Some points, one per row:
[17 44 7 -10 22 -6 3 29 43 -41 16 -31 28 -84 -99 108 19 -84 -4 23 -18 25 1 5]
[29 -42 -8 -3 43 34 2 -100 86 79 -2 98 31 -85 -94 113 11 -69 -13
 9 -24 31 -23 -20]
[35 -17 1 -6 62 31 1 -104 90 82 -3 106 33 -86 -96 115 17 -80 -3
 21 -17 23 -8 -10]
[12 -96 -18 6 11 42 -1 -127 42 74 7 124 -46 49 1 -24 -24 -70 21
 -25 19 -52 28 62]
[23 29 25 -18 45 23 13 -91 67 81 -4 99 27 -90 -99 114 23 -87 1 25 -18 20 0 -3]
[18 29 4 -11 42 7 -1 -114 50 72 9 114 57 -78 -73 73 26 -15 15
 -1 17 5 25 -6]
[18 47 48 -9 9 13 20 -88 52 66 -13 97 16 -106 -96 109 22 -113 11
 18 -16 24 -11 1]
[15 53 28 -17 5 13 25 -67 39 75 -19 90 31 -94 -103 114 27 -92 0
 28 -18 23 -2 -2]
[-8 -27 -16 5 13 12 17 34 -73 62 -52 -1 16 -35 67 -8 18 23 -11 8 -12 5 -20 -13]
[11 -89 -25 7 19 25 17 -35 41 25 -1 45 -47 57 1 -19 -22 -76 17 -21 21 -9 46 29]
[25 34 43 -19 27 40 -1 82 -13 -101 2 -82 25 -93 -101 110 25 -103 12
 34 -15 18 4 12]
[25 20 27 -15 50 29 21 -30 48 29 3 42 23 -91 -102 112 27 -93 11
 28 -17 16 -3 0]
[19 58 43 -24 -5 27 23 93 9 -85 15 -69 19 -95 -102 103 34 -119 26
 42 -13 14 12 34]
[13 -73 11 -4 -56 81 24 92 7 -82 12 -67 23 -80 -91 110 32 -62 -4 24 -22 22 -12 -2]
[9 -83 -21 3 -5 25 11 -90 -48 58 -38 79 -48 53 1 -23 -16 -72 32 -14 16 -53 31 67]
[-19 51 -4 6 -21 -83 -18 -127 56 77 17 127 69 -80 -57 56 30 4 0
 24 -20 8 -5 -3]
[-7 98 6 -12 10 -38 13 16 -6 -47 -4 -19 21 -78 -65 78 32 9 -7 12 -14 23 -18 -20]
[9 57 18 -13 23 -9 19 17 3 -41 -4 -11 10 -77 -41 69 21 10 -12 21 -20 25 -10 -18]
[-2 100 23 -1 6 -67 -6 -127 4 61 -7 125 -1 -58 114 -45 16 103 -24
 14 -37 12 -34 -34]
[-8 94 11 -5 7 -67 -8 -127 -5 62 -8 127 10 -15 127 -59 13 76 -19
 11 -27 8 -29 -21]
[20 -34 -4 0 20 19 13 -15 -51 58 -36 33 25 60 74 -99 -24 98 -3 7 11 1 -16 -21]
[2 73 13 -13 20 -29 14 25 30 -35 11 -11 32 -30 -55 45 0 -15 -3 16 -4 20 -6 -16]
[-15 75 -18 8 21 -100 -12 -118 87 75 11 120 10 106 58 -124 -21 65 -13
 -4 2 -5 -20 -25]
[-12 59 -19 2 0 -91 -4 -127 68 73 6 120 -24 111 61 -105 -31 18 -2
 -10 3 0 -24 -17]
[-2 -127 -42 15 9 -3 6 -101 97 85 4 106 -75 125 63 -85 -37 -51 -8
 -2 25 10 -24 -23]
[9 -127 -50 14 1 24 21 -75 47 75 -12 94 -82 127 50 -81 -45 -61 9
 -1 26 -6 -18 -21]
[-1 37 19 -2 -33 -13 27 46 18 -40 1 -26 -5 -21 -52 51 2 -85 1 12 -9 11 -8 -14]
[-3 -53 -18 4 21 14 28 57 -6 -41 -7 -45 11 -10 -2 2 10 33 -6 4 -1 11 1 -15]
[11 -127 -37 8 -11 47 18 -88 63 76 -11 93 -81 124 49 -81 -43 -65 21
 -18 24 -41 22 22]
[27 -127 -32 14 -9 56 2 -116 97 81 3 111 -90 118 45 -84 -36 -57 35
 -12 19 -36 12 21]
[22 -108 0 4 7 65 2 -105 84 79 0 110 -22 30 112 -62 -10 35 14
 -12 28 -23 5 2]
[7 8 -19 1 19 -28 18 -9 48 -8 91 -49 3 -18 -55 67 10 -54 4 1 -12 -19 -1 6]
[11 -127 -36 1 -7 53 9 -127 39 68 -2 122 -91 123 47 -79 -45 -62 35
 -29 27 -49 22 42]
[7 -127 -37 16 -9 48 -10 -127 29 72 12 127 -78 113 48 -87 -45 -64 31
 -46 36 -85 47 99]
[12 -127 -44 11 -11 42 2 -127 -14 61 -20 126 -84 118 49 -84 -36 -60 35
 -37 30 -83 43 89]
[10 -127 -44 18 -17 44 -4 -127 -5 61 -7 127 -75 120 46 -82 -36 -60 33
 -33 26 -82 42 86]
[12 -127 -45 11 -9 40 5 -127 -20 61 -27 124 -83 119 48 -85 -37 -61 35
 -36 29 -83 41 88]
[6 -127 -34 9 -21 45 3 -127 -25 61 -39 122 -81 119 50 -84 -35 -65 38
 -42 26 -93 54 113]
[7 -127 -45 12 -8 37 -4 -127 -19 61 -30 124 -81 117 46 -84 -39 -62 38
 -50 36 -91 53 112]
[14 -121 -20 7 -7 70 -40 -25 -30 -5 -8 -11 0 -15 17 -29 18 66 22
 -40 34 -34 36 50]
[-27 -40 -29 22 -45 -33 -30 -17 -23 -36 -9 -15 -19 102 56 -107 -29 40 26
 -25 33 -29 28 38]
[8 -127 -45 11 -5 34 -2 -127 -10 61 -19 126 -82 119 47 -82 -40 -62 34
 -42 34 -82 46 91]
16 more points follow, each with its number after it:
[9 -127 -54 4 -15 47 -3 -127 -12 59 -21 124 -93 125 48 -72 -45 -76 36
 -36 30 -74 42 70] 0
[15 -127 -38 13 -4 43 8 -127 -11 54 -15 127 -81 114 41 -75 -47 -80 21
 -21 35 -69 27 60] 1
[-18 -71 -38 19 14 14 25 24 -81 55 -53 10 -8 43 107 -80 -4 44 -25 3 -16 -2 -28 -16] 2
[-26 -36 -32 23 10 -22 24 -6 -63 53 -52 25 11 97 56 -119 -29 79 -23
 16 -26 9 -29 -21] 3
[-22 -59 -35 22 19 -9 -52 27 -35 -38 5 -69 23 64 66 -102 -24 99 6
 -3 21 5 -5 -15] 4
[-16 -76 -39 21 14 1 -32 82 -85 47 -7 -49 -52 101 55 -88 -34 -8 7 -9 28 -10 7 -16] 5
[-23 -49 -34 23 21 -10 -26 82 -73 45 -7 -50 25 50 80 -92 -23 104 19 -15 30 4 12 -5] 6
[-25 -39 -42 28 16 -11 -53 38 -43 -22 6 -70 22 40 95 -87 -16 105 13 -13 24 3 -1 -15] 7
[-42 4 -26 24 -30 -29 23 89 8 -88 3 -73 3 -36 127 -47 17 91 -5 18 -25 31 -13 -22] 8
[-40 15 -20 18 -46 -30 -25 79 -68 42 -4 -51 3 -37 127 -53 17 91 18 8 -4 14 -18 -13] 9
[-18 -64 -35 21 -5 -16 -33 82 -69 31 -3 -53 -61 67 65 -63 -24 -9 -2 3 5 7 -26 -17] 10
[-53 12 -19 20 -57 -41 -43 50 -20 -84 4 -83 -42 -79 50 -43 25 127 0 3 -8 31 -18 -10] 11
[-25 54 -16 14 -13 -92 23 93 14 -86 13 -71 48 -75 -14 22 37 87 -8 29 -19 24 -3 -13] 12
[-9 79 -16 10 37 -112 26 95 14 -86 10 -75 21 -79 -67 101 27 -30 -4
 29 -22 25 1 -15] 13
[-6 86 2 1 28 -93 26 90 18 -84 16 -77 18 -72 -74 102 24 -36 11 15 -7 35 5 -7] 14
[-3 94 15 -7 15 -64 23 89 23 -84 19 -79 30 -76 -88 115 25 -46 -8 31 -20 21 5 -8] 15
Which of these numbered points is nearest to each point below, ignoring the 2 directions in which the first points spread most? Its number follows each.
[-23 -67 -29 25 6 -40 -25 88 -78 52 -8 -48 12 98 55 -119 -24 77 17
 -20 29 -43 20 20] > 6
[-11 -112 -41 20 17 -2 -34 61 -10 -117 12 -83 19 72 82 -91 -11 92 -11
 8 -11 17 -4 -23] > 4
[24 16 0 -10 42 16 21 24 -100 55 -52 -3 -5 -75 32 -26 35 127 -17
 2 -17 1 -30 -23] > 2
[0 87 33 -16 2 -12 26 92 4 -82 15 -71 38 -79 -103 118 13 -65 -1
 20 -11 30 1 -15] > 15
[3 -21 -12 16 45 23 23 87 17 -82 14 -83 -21 -62 96 -43 18 126 -20 2 -19 7 -32 -22] > 8
[-11 -15 -13 20 22 -3 12 84 7 -90 7 -85 -9 -14 83 -66 5 114 -4 -19 0 -21 -1 24] > 8
[1 36 28 -2 -40 7 21 20 -66 60 -52 8 12 -78 -42 66 16 2 6 9 0 3 12 -1] > 0
[13 37 38 -8 -2 19 4 -81 -13 62 -18 82 9 90 76 -102 -26 81 -14
 4 -15 0 -25 -18] > 3
[8 4 -10 -3 20 1 -14 80 -106 45 -35 -48 18 65 69 -104 -17 86 8
 -5 24 -4 2 -12] > 6
[14 -127 -10 5 -85 100 -7 79 -14 -105 -3 -87 19 31 103 -80 -15 97 -9
 4 -20 10 -41 -31] > 8
[-1 91 20 -10 12 -46 23 89 16 -83 17 -76 31 -77 -92 115 21 -51 -7 28 -19 23 3 -10] > 15
[-1 90 25 -16 12 -21 -8 -127 36 70 9 127 0 -74 29 -23 36 127 5
 -66 40 -35 74 73] > 0
[-1 75 22 -22 7 -17 24 -36 -2 59 -34 64 18 77 60 -106 -28 93 -12
 -3 -9 -4 -25 -19] > 3
[-25 59 -22 6 9 -66 -14 55 25 -78 51 -111 23 -20 -39 37 13 -7 -1
 -17 -4 -12 5 31] > 14
[-25 -42 -33 21 17 -14 25 90 17 -82 13 -71 -27 -72 43 -31 28 127 -5 11 -14 21 -16 -19] > 8
[-1 105 68 -18 -56 7 -31 67 -62 26 -3 -56 31 -86 -97 117 17 -78 -7 28 -22 23 -5 -12] > 0
[-6 -40 -20 9 25 -5 29 93 17 -85 13 -69 3 -58 56 0 16 53 -5 21 -15 28 -16 -18] > 8
[36 -61 4 -3 30 54 10 77 -120 63 -59 -38 25 62 68 -99 -23 100 -9
 -2 9 -3 -24 -22] > 6
[-19 25 -2 8 -28 -27 -22 79 -55 -45 -15 -70 -6 69 77 -91 -28 57 13 -8 23 3 -7 -8] > 7
[-7 125 57 -8 -48 -14 20 61 -116 54 -69 -30 32 -79 -95 115 14 -58 7
 24 -13 15 3 -5] > 0
[-41 1 -22 21 -16 -26 12 92 -50 -39 -2 -67 16 -15 -29 19 -1 -16 -15 4 -21 5 -25 -22] > 10
[1 -127 -43 19 7 1 15 -89 63 77 -6 96 -80 123 50 -79 -45 -62 6
 -17 32 -1 24 -4] > 1
[-7 -60 -44 19 19 3 1 95 -122 77 -55 -46 5 108 61 -123 -17 64 2
 0 26 -16 14 -15] > 6
[-1 104 50 -9 -9 -27 17 77 28 -81 25 -75 33 -88 -105 112 30 -85 -22
 20 -21 27 -11 -21] > 15
[-2 106 70 -18 -56 8 -47 44 -45 -14 4 -68 31 -89 -95 115 16 -79 -7 31 -20 22 1 -6] > 0
[-9 -104 -45 19 -25 0 15 -3 -17 12 -32 15 -39 109 69 -99 -26 1 -5
 -17 21 -12 -1 -4] > 3
[-10 -102 -29 12 -2 -2 -6 -127 26 70 8 127 -74 123 48 -86 -36 -57 23
 -75 44 -67 78 127] > 0
[-30 36 5 19 -32 -51 -1 80 -11 -100 -1 -84 18 37 2 -45 -9 31 16
 -40 21 -51 38 81] > 12
[-3 -121 -42 15 7 -4 -50 36 -24 -63 9 -77 29 -74 13 0 34 119 22
 -9 30 -13 19 -6] > 7
[-21 -56 -37 22 18 -4 -21 92 -86 58 -11 -46 -82 120 49 -79 -43 -62 11 -27 31 -46 30 39] > 5
[-10 76 -22 8 29 -95 -21 68 44 -102 80 -121 15 -85 -92 122 23 -43 -18
 16 -18 22 -31 -25] > 14
[-32 -47 -31 24 19 -11 -6 101 -125 88 -49 -42 -55 127 53 -99 -25 -39 8
 -1 33 -2 -22 -22] > 5
[-5 -97 -41 20 12 -8 -20 102 -91 71 -10 -44 -79 127 47 -70 -45 -66 -3 -1 13 -2 -31 -20] > 10
[7 -50 -14 7 39 34 25 92 13 -82 12 -70 17 16 115 -71 -7 90 11 -10 29 3 7 -7] > 8
[1 62 24 -17 -10 -4 -2 106 -72 39 -13 -50 -43 59 8 -24 -8 -48 -3 6 7 6 -16 -15] > 5
[-6 122 63 -9 -48 -13 22 0 -56 59 -44 17 37 -88 -89 101 19 -52 1 20 -14 22 0 -7] > 0
[-44 12 -23 18 -19 -16 23 84 -17 -101 12 -81 60 -78 -63 63 20 6 -21
 7 -36 5 -31 -24] > 12
[-14 47 3 0 16 -27 7 -89 -47 55 -43 80 -15 -52 91 -46 15 123 -26 15 -25 15 -21 -16] > 2
[14 52 12 -15 17 12 31 90 22 -98 33 -77 31 -68 -95 104 24 -52 -19 31 -17 13 -2 -16] > 15
[-35 -9 -25 17 -2 -4 24 91 17 -81 10 -70 16 26 108 -78 -13 96 5 -42 33 -17 50 20] > 8
[-15 -92 -30 17 1 -17 14 -90 64 79 -7 97 -77 124 48 -87 -35 -59 1 3 24 -5 -16 -21] > 1
[-2 91 45 -21 -9 -3 -1 12 37 -45 35 -29 27 -49 -27 56 3 -25 -12 7 -27 18 -24 -29] > 15
[12 68 41 -28 -4 7 22 85 24 -98 22 -87 39 -68 -98 117 9 -57 -10 16 -17 13 -23 -35] > 15
[5 82 28 -16 -2 -11 -1 79 -10 -102 -2 -81 26 -80 -93 113 25 -64 -7
 19 -17 26 -12 -17] > 15
[39 -76 -2 -4 28 66 -31 37 -65 14 -16 -50 21 46 76 -94 -17 100 2 -11 30 -16 11 -7] > 6
[17 27 -4 -12 43 7 17 64 -65 25 -21 -66 17 36 13 -46 -8 51 -6 5 0 3 -23 -25] > 3
[0 -127 -40 11 0 8 -7 -124 69 71 10 124 -81 121 47 -84 -39 -59 8
 -13 33 -2 18 -10] > 1
[40 -71 -5 -5 35 64 -54 40 -48 -3 2 -69 19 44 76 -95 -13 98 1 -16 31 -21 21 -1] > 7
[-11 82 -23 3 35 -88 -34 67 -56 17 -2 -55 25 57 70 -98 -26 101 23 34 -12 15 6 22] > 6
